(in the rows, 128 means zero)
Each row of X is roughly a mix of the hidden directions of one of several groups; some rows fit no group.
X (113 x 11):
[[160,150,149,105,160,139,167,144,126,134,140],
[164,105,133,103,104,113,108,109,95,121,150],
[128,90,129,162,91,130,109,92,127,127,131],
[86,125,133,138,124,103,137,84,107,106,121],
[150,98,112,111,101,78,114,133,140,124,132],
[94,154,149,131,146,117,136,161,125,146,91],
[128,131,134,128,135,150,148,167,172,98,115],
[128,165,150,102,162,107,131,133,127,164,113],
[95,116,143,131,145,92,166,106,105,123,134],
[153,165,138,99,129,138,82,147,136,133,133],
[85,120,133,131,98,102,157,98,113,125,124],
[93,133,161,161,105,162,123,108,131,134,129],
[163,149,140,139,151,163,133,156,127,158,115],
[111,137,95,119,133,150,94,168,147,135,145],
[173,154,141,127,144,123,130,147,143,114,168],
[117,125,129,143,121,116,161,100,94,85,142],
[114,131,158,126,111,137,150,168,89,113,112],
[93,131,118,123,120,138,79,153,100,122,141],
[134,120,118,122,112,92,159,137,142,173,107],
[132,100,95,107,129,150,98,91,123,113,111],
[116,150,154,103,141,163,151,140,105,102,107],
[131,114,141,102,130,100,137,150,135,183,121],
[160,99,127,152,138,123,128,127,152,96,166],
[113,161,113,137,100,156,146,146,137,148,92],
[104,145,138,157,86,130,112,145,103,103,114],
[108,128,140,145,153,122,181,102,126,152,136],
[115,145,136,133,132,78,156,153,96,118,134],
[139,131,129,87,125,120,118,181,112,108,142],
[99,98,112,168,113,135,163,112,130,140,120],
[129,81,154,121,145,145,88,123,108,131,130],
[142,123,113,142,113,114,122,119,185,162,130],
[101,105,160,144,109,102,133,95,110,110,145],
[139,114,162,135,114,106,98,85,104,139,129],
[126,147,137,85,158,128,103,156,106,110,143],
[141,90,138,129,125,90,132,114,147,168,144],
[155,123,133,127,87,148,124,95,101,152,111],
[93,135,174,150,125,115,105,117,110,125,107],
[156,123,137,82,124,173,113,141,116,120,121],
[138,156,143,96,105,159,150,140,92,121,127],
[176,117,101,101,115,97,126,115,109,135,123],
[105,150,112,153,105,119,119,162,135,86,125],
[112,123,105,110,138,120,132,117,168,155,85],
[154,154,121,134,99,123,120,129,133,175,159],
[108,170,142,153,135,142,150,156,153,136,108],
[96,102,119,137,109,157,109,153,118,90,130],
[121,150,140,106,157,153,161,99,97,125,138],
[116,158,102,134,142,110,107,147,129,80,115],
[135,105,119,116,159,92,82,117,134,113,136],
[135,124,90,150,108,100,150,102,149,148,147],
[112,107,120,96,140,94,100,108,117,98,147],
[171,152,138,129,105,143,167,118,103,137,121],
[174,100,140,131,141,101,134,108,105,121,152],
[136,156,90,101,138,97,151,131,129,100,113],
[128,151,98,144,127,133,155,147,158,153,92],
[122,113,112,178,114,140,131,149,135,94,104],
[177,157,130,118,142,122,153,139,159,118,140],
[159,145,125,85,101,110,104,151,121,113,130],
[108,149,151,161,120,123,130,163,114,91,144],
[120,117,114,137,174,101,112,92,115,126,152],
[146,134,137,97,109,128,95,119,85,100,125],
[126,139,170,155,115,174,143,140,114,138,138],
[118,149,130,158,136,77,134,152,149,146,132],
[114,148,148,119,172,98,107,138,141,156,142],
[131,134,152,112,148,151,124,172,131,89,146],
[166,109,127,120,158,153,101,119,140,129,164],
[119,155,110,122,118,147,150,138,77,156,126],
[126,118,141,105,184,107,100,146,132,125,139],
[151,93,121,111,136,124,143,120,130,112,182],
[141,137,148,105,113,182,115,140,150,133,106],
[111,124,148,164,142,93,138,142,101,156,147],
[101,145,144,164,109,173,120,130,150,131,119],
[146,136,66,102,118,141,129,128,149,128,124],
[131,127,132,85,126,146,163,117,147,100,98],
[143,143,111,103,98,161,127,174,129,119,136],
[90,128,123,113,135,139,136,162,143,98,90],
[104,118,165,139,170,104,141,119,106,114,141],
[118,173,113,150,162,100,118,129,154,130,135],
[110,92,163,120,133,154,90,141,132,108,129],
[122,146,136,113,113,108,133,100,86,142,89],
[133,73,141,114,128,156,138,101,106,118,130],
[142,141,160,117,113,135,134,141,69,117,130],
[159,130,131,116,108,102,165,138,93,150,114],
[169,142,134,160,144,122,102,111,120,135,92],
[166,123,83,116,103,107,120,108,136,136,110],
[143,148,116,139,102,104,134,129,92,155,166],
[125,112,180,109,160,139,135,127,145,154,117],
[119,140,104,111,133,128,99,105,105,78,127],
[106,123,114,115,134,107,156,93,95,96,141],
[169,151,175,103,143,116,126,124,118,120,132],
[187,115,118,110,140,129,96,136,130,130,144],
[162,172,112,129,129,128,149,148,112,128,162],
[124,129,129,105,101,128,119,100,97,139,80],
[123,103,125,125,159,114,154,131,135,96,173],
[112,113,140,122,110,106,77,107,134,116,98],
[169,112,100,126,117,133,159,90,123,139,140],
[155,111,142,106,156,88,137,120,93,137,137],
[107,109,119,157,94,135,163,149,131,111,101],
[131,115,119,133,162,93,119,91,122,148,161],
[117,121,149,137,104,121,122,132,138,75,93],
[130,165,105,134,151,85,119,120,110,124,157],
[118,76,139,145,129,96,153,116,117,147,137],
[110,130,134,99,155,128,78,157,130,116,143],
[109,117,141,101,129,130,85,143,113,85,119],
[100,131,121,133,166,150,82,112,119,143,117],
[121,129,145,140,196,127,116,112,126,126,130],
[138,105,128,96,91,128,145,143,145,101,97],
[113,143,115,125,164,124,163,161,164,123,127],
[142,131,138,121,78,133,115,173,106,126,124],
[174,137,133,102,106,136,103,110,96,123,138],
[154,132,163,72,128,136,118,134,112,137,133],
[110,127,125,129,115,106,179,141,99,99,116],
[164,130,112,94,127,161,119,161,129,129,152],
[128,79,152,131,115,105,105,159,141,130,110]]
One row of each group comes first, with its name. Which group is each row after those in?
[101,144,157,127,157,140,165,141,143,117,97]
(44)
[117,147,106,131,121,99,152,122,158,121,82]
(29)
[149,155,135,119,140,127,140,167,86,102,117]
(3)

[152,108,133,110,121,90,106,94,107,153,119]
(3)
[158,165,135,117,130,139,118,157,103,118,165]
(29)
[118,153,106,124,109,127,115,119,82,169,125]
(29)
[157,106,81,101,121,112,124,112,143,118,148]
(3)
[130,123,92,133,140,135,157,119,159,175,129]
(29)
[91,128,143,111,161,120,122,162,145,98,114]
(29)
[125,110,90,175,110,136,107,113,144,140,139]
(44)
[148,137,92,119,79,114,121,139,108,108,138]
(44)
[148,96,119,98,150,109,101,114,131,115,164]
(3)
[143,168,87,135,88,120,134,133,122,125,144]
(44)
[145,95,132,89,112,113,103,138,107,97,122]
(44)
